In the rows, zero is written as 128.
Rotation paths and how fast each direction turns (degrees a step)
Each turn is a multiple of 5 degrees from 10 to 175, or 0.
Each row of a path follows its step; steps can be skipped.
Rotation 1:
step 2: [134 123 123 126 108 104 130 134 128 121 126 134 133 131 129 136 132 133
 133 127 122 114 116 111 134 128 119 132 135 128 122 141 127 125 126 135
 117 127 118 137 115 108 122 126 139 123 113 126 120 125 134 123 129 133
 111 136 139 119 132 120 131 124 131 131 126 120 124 115 131 124 124 139
 124 135 132 127 125 127]
step 5: [119 128 132 121 120 110 128 125 123 130 118 126 137 133 132 125 147 122
 113 125 117 119 136 135 124 126 123 126 138 131 124 131 127 128 135 130
 136 131 132 112 125 119 130 118 127 130 108 126 124 135 126 133 115 129
 136 143 125 121 144 121 128 120 133 120 124 117 114 126 137 128 109 130
 125 126 127 136 118 138]
step 6: [128 125 122 130 121 117 133 137 123 136 128 142 138 139 131 143 116 141
 109 133 128 119 122 135 131 137 131 123 116 136 130 131 133 131 125 130
 138 114 137 132 120 123 123 130 126 133 121 121 132 126 126 135 127 128
 145 124 122 131 139 124 152 132 130 131 134 123 130 121 130 123 133 121
 122 140 149 124 117 130]
step 8: [140 128 116 129 127 120 141 135 122 127 126 129 139 140 126 107 143 123
 129 122 111 135 128 127 120 114 111 131 135 135 135 132 126 126 115 124
 135 138 131 128 127 128 121 133 137 130 116 131 124 122 134 123 120 126
 134 138 130 115 128 126 138 138 125 124 139 135 124 124 125 129 132 122
 128 138 127 112 113 143]
step 15: [121 139 123 118 128 130 132 134 124 117 123 128 130 126 131 133 118 134
 123 131 121 126 119 121 133 132 125 116 127 149 135 128 124 130 114 133
 126 146 122 118 132 114 136 128 143 115 119 132 129 126 128 114 112 123
 141 138 144 127 115 115 124 132 124 134 129 132 127 141 124 125 113 125
 131 129 137 129 138 125]
step 18: [110 134 135 118 133 133 127 115 135 136 116 124 120 139 136 125 120 141
 123 134 119 121 118 131 127 122 122 114 134 140 140 134 134 129 135 126
 125 134 119 134 126 123 118 123 131 139 125 126 121 133 123 125 127 123
 125 138 135 141 127 114 133 126 127 131 130 133 121 113 116 111 116 124
 138 139 140 126 113 133]
step 20: [123 137 126 142 129 113 137 133 134 129 120 133 140 128 131 126 128 140
 131 119 138 135 124 130 116 131 114 125 121 140 137 113 115 119 128 131
 115 119 135 131 127 120 124 128 123 115 114 132 122 127 122 120 128 136
 125 134 132 125 126 119 116 126 120 109 122 113 125 121 138 131 125 135
 143 137 131 120 123 138]
step 22: [123 135 120 129 123 105 119 130 119 115 137 139 118 142 128 139 127 128
 141 131 129 125 129 122 127 132 122 136 133 127 139 128 127 133 133 140
 123 125 126 133 132 127 120 126 131 123 134 137 117 138 121 128 117 125
 136 120 150 134 132 121 138 134 134 134 141 129 147 125 128 125 118 136
 135 141 121 136 118 133]
Directions:
[130 129 127 128 130 126 129 127 127 128 126 127 125 130 128 126 127 128
 127 131 127 129 126 132 131 126 130 130 128 134 127 129 128 130 131 128
 130 128 132 131 130 127 126 130 127 131 129 125 128 127 129 131 130 128
 129 129 125 127 130 131 130 128 130 129 130 133 129 130 130 129 130 128
 129 126 128 125 128 129] | 140
[124 128 127 128 130 130 129 125 129 132 128 132 127 127 128 128 127 130
 131 127 129 128 128 131 128 128 129 127 126 125 128 127 128 126 125 128
 126 127 132 129 129 127 127 132 127 126 129 131 129 128 132 130 132 126
 128 125 126 125 129 129 125 128 126 126 128 126 128 126 129 130 127 128
 129 128 127 127 131 132] | 110
[128 128 128 126 127 128 124 123 126 128 129 128 130 130 128 132 126 128
 126 128 127 129 126 124 129 131 129 129 124 126 123 129 128 127 130 127
 128 129 130 133 129 126 127 129 125 128 126 127 128 129 128 130 128 131
 125 132 126 131 128 128 130 129 128 128 129 126 127 126 129 128 129 129
 127 130 129 129 128 129] | 95
[131 128 122 129 128 127 127 129 129 126 129 127 128 127 129 129 130 125
 131 127 128 128 130 126 130 127 129 129 127 130 128 127 128 128 127 129
 123 133 129 130 129 125 129 130 130 125 128 130 128 126 129 127 130 127
 127 129 131 127 127 127 130 130 127 132 132 128 130 126 128 127 127 125
 127 128 124 130 131 128] | 55
Rotation 2:
step 0: [135 131 129 123 136 135 128 122 127 128 140 140 125 125 130 121 119 131
 121 122 143 146 122 127 127 128 118 127 129 125 125 122 149 132 129 131
 136 127 121 120 122 134 136 130 127 132 124 123 112 139 133 131 111 143
 127 135 131 129 110 122 112 130 129 120 148 136 127 143 127 131 123 133
 129 123 118 118 127 121]
step 3: [129 119 116 131 127 135 138 129 128 129 137 125 133 137 135 125 126 117
 128 132 145 134 121 138 140 125 107 129 122 119 132 115 146 125 119 135
 134 126 133 126 122 129 130 122 141 140 132 134 124 134 138 125 133 138
 139 133 129 138 121 134 122 120 120 135 134 122 121 140 131 129 127 131
 151 139 128 120 128 133]
step 5: [133 131 127 138 124 138 139 141 115 122 135 133 127 147 128 126 119 128
 131 133 129 128 106 114 127 127 118 129 130 117 114 135 130 129 142 128
 131 126 124 123 130 141 136 126 142 143 141 125 125 133 119 143 124 122
 133 120 132 117 121 118 133 131 128 133 141 132 131 131 124 124 139 123
 137 121 132 120 123 127]
step 9: [128 131 122 121 133 124 126 133 129 128 126 140 130 137 129 124 122 120
 133 115 138 147 116 110 136 121 122 130 126 133 139 131 130 123 128 138
 134 132 126 119 141 121 136 134 130 117 123 130 125 136 122 144 117 141
 136 119 131 126 119 120 129 124 126 117 132 113 141 136 118 136 133 122
 131 130 149 136 123 131]
step 12: [128 111 125 125 123 123 134 141 125 137 127 121 143 131 126 131 124 134
 130 135 129 141 117 120 130 121 125 136 136 128 134 133 142 129 130 148
 136 120 123 110 134 115 132 145 142 133 130 123 112 133 135 139 127 126
 132 131 128 123 118 137 127 136 131 128 128 123 129 140 120 132 123 126
 135 118 133 117 114 126]
step 13: [124 139 129 132 118 131 129 123 116 129 121 129 129 147 136 124 122 135
 128 136 129 143 105 132 132 122 121 119 132 116 134 126 130 126 121 130
 146 125 123 118 133 125 119 126 143 131 130 128 133 143 126 121 121 137
 122 137 127 134 122 125 118 127 119 121 141 133 128 124 118 123 140 140
 130 136 133 114 117 129]
step 16: [139 118 125 135 134 141 126 134 121 113 123 139 136 132 128 130 133 114
 116 134 133 137 125 112 130 119 111 124 135 128 131 124 138 132 137 124
 147 132 127 126 131 130 125 126 137 122 124 121 115 139 123 127 117 134
 131 134 144 131 129 126 125 128 126 127 144 135 134 126 114 127 133 127
 140 134 126 114 134 135]
step 18: [122 136 139 129 124 141 135 131 127 138 134 131 130 129 132 140 108 123
 130 121 134 145 121 120 129 122 123 130 132 120 125 129 135 131 132 141
 138 123 128 123 121 141 134 128 137 126 118 127 136 127 121 130 114 140
 129 133 140 113 130 123 126 111 126 143 140 125 131 118 129 125 128 116
 134 127 121 141 111 124]
Directions:
[128 129 128 129 129 126 125 128 129 127 129 127 131 127 126 127 131 130
 129 125 126 126 130 128 127 130 124 128 126 128 130 128 132 127 128 124
 132 128 130 126 128 129 127 131 127 129 126 128 124 128 129 129 128 125
 124 131 127 129 127 128 128 129 129 127 129 126 126 130 128 129 129 123
 130 127 125 125 127 131] | 90
[129 127 127 131 129 129 128 126 128 127 127 128 127 129 128 129 128 128
 130 128 130 127 126 129 126 129 129 130 131 131 128 131 127 127 126 126
 127 129 128 129 128 132 128 129 128 127 129 129 130 129 125 128 128 129
 126 130 127 128 123 127 130 128 132 130 130 125 134 131 131 126 130 127
 126 127 126 128 129 127] | 80
[130 131 129 122 128 131 127 126 125 128 128 127 126 132 128 131 129 129
 129 131 126 127 129 130 130 124 127 129 128 130 128 129 125 128 129 129
 129 131 126 127 126 130 127 131 129 128 129 132 128 127 128 129 127 128
 126 128 132 128 132 128 130 127 127 125 130 131 129 129 130 128 127 128
 129 127 126 126 129 129] | 130
[129 127 128 128 131 127 131 127 130 128 130 132 126 130 129 128 128 129
 125 128 129 125 126 129 126 128 130 128 127 128 131 123 130 125 131 124
 129 130 127 129 126 129 128 129 130 131 129 130 128 128 126 131 127 127
 126 126 128 127 128 130 126 126 126 124 127 127 130 128 129 129 129 127
 128 129 130 132 128 127] | 70
[127 130 129 130 126 127 130 127 128 130 129 127 129 124 128 131 128 126
 130 130 127 132 125 130 124 126 130 129 130 131 129 128 131 129 130 129
 129 131 128 126 127 131 130 129 129 129 129 126 127 125 128 128 128 128
 126 129 124 127 129 132 128 130 127 129 131 131 126 126 126 128 126 128
 125 129 128 128 129 127] | 65
[122 128 125 127 132 126 130 128 128 126 130 129 125 126 127 129 128 126
 128 131 127 128 128 129 128 128 125 128 127 132 129 126 129 129 127 127
 127 125 126 129 130 128 129 129 127 125 128 128 126 129 128 129 127 128
 132 128 128 134 129 128 132 126 127 128 129 130 126 132 129 125 128 127
 128 128 131 128 129 130] | 135
Rotation 3:
step 1: [124 115 128 129 124 122 118 130 145 123 119 133 120 145 134 117 136 132
 129 127 129 126 135 137 132 119 136 110 113 118 127 119 124 122 134 128
 132 118 130 117 128 125 125 132 108 129 112 126 127 120 130 122 136 120
 128 124 119 135 114 123 125 129 114 143 133 118 126 120 139 118 128 117
 118 120 125 132 135 126]
step 2: [133 137 127 121 129 123 115 138 130 122 110 130 116 117 129 121 131 131
 125 123 129 135 119 135 118 129 127 127 137 124 134 122 140 119 125 122
 129 127 140 122 120 136 138 110 142 138 133 133 126 114 131 121 134 133
 134 130 127 141 131 128 121 120 123 125 151 117 128 128 135 136 118 123
 116 121 145 128 142 120]
step 4: [130 141 118 135 144 128 131 121 119 129 123 123 125 123 151 117 128 129
 131 137 134 131 108 120 134 127 127 117 136 123 129 125 133 118 130 134
 126 132 142 138 122 126 136 129 128 131 116 139 115 119 133 123 144 119
 126 128 133 134 119 129 131 132 139 127 134 114 140 138 129 131 136 129
 109 121 133 127 129 117]
step 9: [126 115 118 134 121 126 110 123 133 111 140 126 131 133 110 124 129 125
 125 133 119 130 132 130 129 124 130 142 113 118 118 123 140 126 131 132
 135 130 138 124 137 138 129 123 128 131 122 129 143 113 123 125 114 129
 129 123 120 134 131 122 133 116 112 132 126 152 124 121 124 121 137 128
 118 125 123 127 133 122]
step 12: [127 133 117 126 136 115 131 141 124 126 142 119 130 128 135 120 122 128
 127 128 126 131 130 139 127 127 146 116 129 119 111 119 135 119 139 121
 128 136 145 129 123 126 131 127 128 129 122 124 136 116 124 130 131 137
 118 123 146 138 118 112 115 136 130 122 118 123 116 118 132 136 113 123
 118 129 129 136 125 119]
step 16: [116 135 128 120 140 129 113 133 140 139 123 139 116 132 122 133 124 130
 129 123 131 133 134 118 135 128 134 118 125 135 137 110 137 128 128 132
 123 127 113 136 127 130 135 122 119 122 122 143 127 126 126 133 139 133
 132 123 131 130 110 113 137 121 137 133 132 141 134 125 131 133 136 137
 118 146 135 123 135 114]
step 20: [124 119 134 132 124 115 117 116 121 114 116 118 120 141 130 118 133 126
 138 131 140 129 118 126 120 123 131 120 129 130 122 126 142 118 146 119
 129 130 139 128 139 128 137 128 128 138 123 143 122 119 115 120 123 134
 121 119 125 125 128 116 118 151 134 131 121 131 129 135 126 117 134 128
 119 124 132 120 134 129]
step 22: [116 124 132 132 126 144 119 129 117 126 146 114 127 128 132 123 127 123
 125 124 129 126 126 130 125 131 131 113 119 139 130 144 145 117 142 124
 118 130 137 128 133 124 136 127 142 128 125 132 137 142 129 123 124 135
 122 139 133 137 119 122 119 139 145 123 133 142 131 142 131 137 138 120
 130 128 128 121 137 121]
Directions:
[127 130 125 125 130 129 126 125 128 128 129 126 131 128 126 126 129 128
 128 128 124 129 127 129 126 127 131 131 127 125 130 124 129 130 129 127
 128 126 128 127 125 131 126 130 127 127 125 126 127 127 131 128 130 125
 132 129 129 128 129 130 128 127 129 128 130 126 126 130 127 128 127 130
 124 126 127 126 129 129] | 10
[126 129 130 130 125 127 130 127 124 126 130 128 130 126 128 128 127 127
 130 126 126 130 131 132 131 128 128 129 130 128 128 129 129 129 129 131
 126 129 130 129 129 129 129 129 130 128 130 124 130 129 131 126 127 126
 128 125 130 128 130 124 128 129 126 126 128 132 125 128 125 127 131 129
 127 128 124 128 127 126] | 25
[134 129 127 128 129 129 126 128 127 132 129 129 128 125 128 126 130 127
 128 130 130 128 129 127 129 128 127 127 128 129 129 131 128 129 130 130
 129 129 129 127 129 130 128 127 128 127 126 124 129 128 126 129 128 127
 129 126 124 131 131 128 129 127 121 129 127 127 132 128 128 131 126 131
 127 126 129 127 126 130] | 175
[130 128 125 131 129 126 130 130 130 127 128 129 127 131 129 126 130 131
 130 129 131 128 127 129 128 127 130 125 126 130 129 126 125 131 127 128
 133 130 128 130 127 129 129 126 131 131 126 127 129 130 130 128 126 127
 129 128 130 127 129 128 128 127 129 129 129 127 126 128 125 128 130 130
 129 124 129 129 124 123] | 130
[125 130 126 128 131 131 129 128 126 130 129 126 130 129 128 130 129 129
 125 127 128 131 126 131 126 128 129 129 129 130 125 130 125 126 127 127
 127 131 126 131 128 130 130 128 127 132 125 129 128 129 128 129 130 127
 129 126 125 127 126 126 128 125 128 130 129 132 130 131 130 127 126 128
 128 128 125 127 126 127] | 60
Rotation 4:
step 1: [135 137 115 123 129 124 139 130 121 121 114 116 123 114 129 139 133 124
 130 135 124 115 132 130 118 124 118 133 134 124 131 135 123 115 129 123
 141 126 124 131 131 131 125 135 139 142 123 126 113 121 121 118 128 148
 110 141 137 121 134 111 123 130 128 124 130 124 125 109 123 127 128 123
 128 122 135 140 132 134]
step 4: [139 135 121 127 120 125 117 125 133 125 113 119 126 127 138 135 136 121
 130 129 119 123 116 134 118 134 129 138 132 114 130 138 129 144 141 135
 132 131 130 132 127 129 146 127 126 126 130 141 125 123 120 115 112 140
 113 126 125 119 144 131 120 130 108 133 125 117 119 127 133 126 118 132
 126 121 116 138 123 118]
step 5: [130 112 138 128 136 136 122 120 142 129 127 136 129 127 121 126 124 141
 117 133 132 125 122 133 117 117 132 112 118 137 116 118 141 118 123 132
 140 118 118 134 127 138 127 127 121 126 119 139 131 124 113 118 126 139
 128 114 133 113 127 127 129 124 123 143 112 114 139 124 127 119 136 123
 126 121 128 128 134 133]
step 7: [123 145 124 127 125 145 126 125 124 133 124 120 129 140 119 131 125 142
 133 124 120 116 114 113 125 127 127 136 137 132 128 119 116 141 126 140
 131 141 125 133 135 116 119 128 139 135 136 127 125 125 123 117 121 142
 111 133 136 129 133 114 123 124 126 120 132 125 119 125 146 130 131 133
 129 123 112 128 136 120]
step 12: [125 137 134 134 134 125 124 115 132 127 138 133 141 138 125 128 132 117
 108 133 120 121 135 143 128 135 133 141 133 125 130 133 129 115 126 128
 128 146 117 138 136 131 133 114 141 142 131 115 127 132 113 136 140 128
 121 129 139 136 138 126 128 130 128 123 136 133 117 121 119 132 126 122
 142 122 125 120 143 125]
step 15: [139 119 132 123 124 125 118 121 123 125 135 124 136 121 142 131 125 118
 124 139 116 125 131 137 128 124 113 143 135 116 144 126 132 120 137 125
 139 125 126 129 128 126 136 129 136 129 140 137 131 131 122 116 137 121
 113 112 140 138 131 124 125 115 134 117 127 135 138 117 115 131 131 135
 126 127 114 110 125 132]
step 20: [127 127 126 126 124 113 130 113 138 121 121 138 115 129 135 143 121 138
 137 126 131 125 143 127 121 122 119 126 128 119 140 116 109 128 129 127
 120 140 141 134 126 111 130 142 121 130 124 130 131 113 134 140 131 131
 121 122 141 129 139 122 125 125 119 127 126 130 130 119 137 128 110 135
 126 127 120 122 137 133]
step 21: [138 134 132 132 130 130 108 117 126 138 131 137 125 129 134 138 142 117
 127 128 137 142 125 126 118 131 134 128 132 126 138 121 121 131 126 135
 133 133 132 130 135 140 138 118 147 126 133 136 130 124 121 118 134 139
 112 128 132 134 129 134 130 118 137 139 131 124 119 112 139 110 145 128
 131 130 120 125 129 142]
Directions:
[130 131 130 128 126 127 129 127 128 128 127 129 126 130 128 127 128 130
 127 129 129 128 132 126 128 128 127 128 129 126 130 126 127 127 131 127
 129 125 130 125 128 124 127 125 128 129 131 129 129 126 130 123 130 125
 124 129 126 127 130 129 125 125 130 129 132 128 127 129 130 129 128 128
 127 128 133 127 129 129] | 60
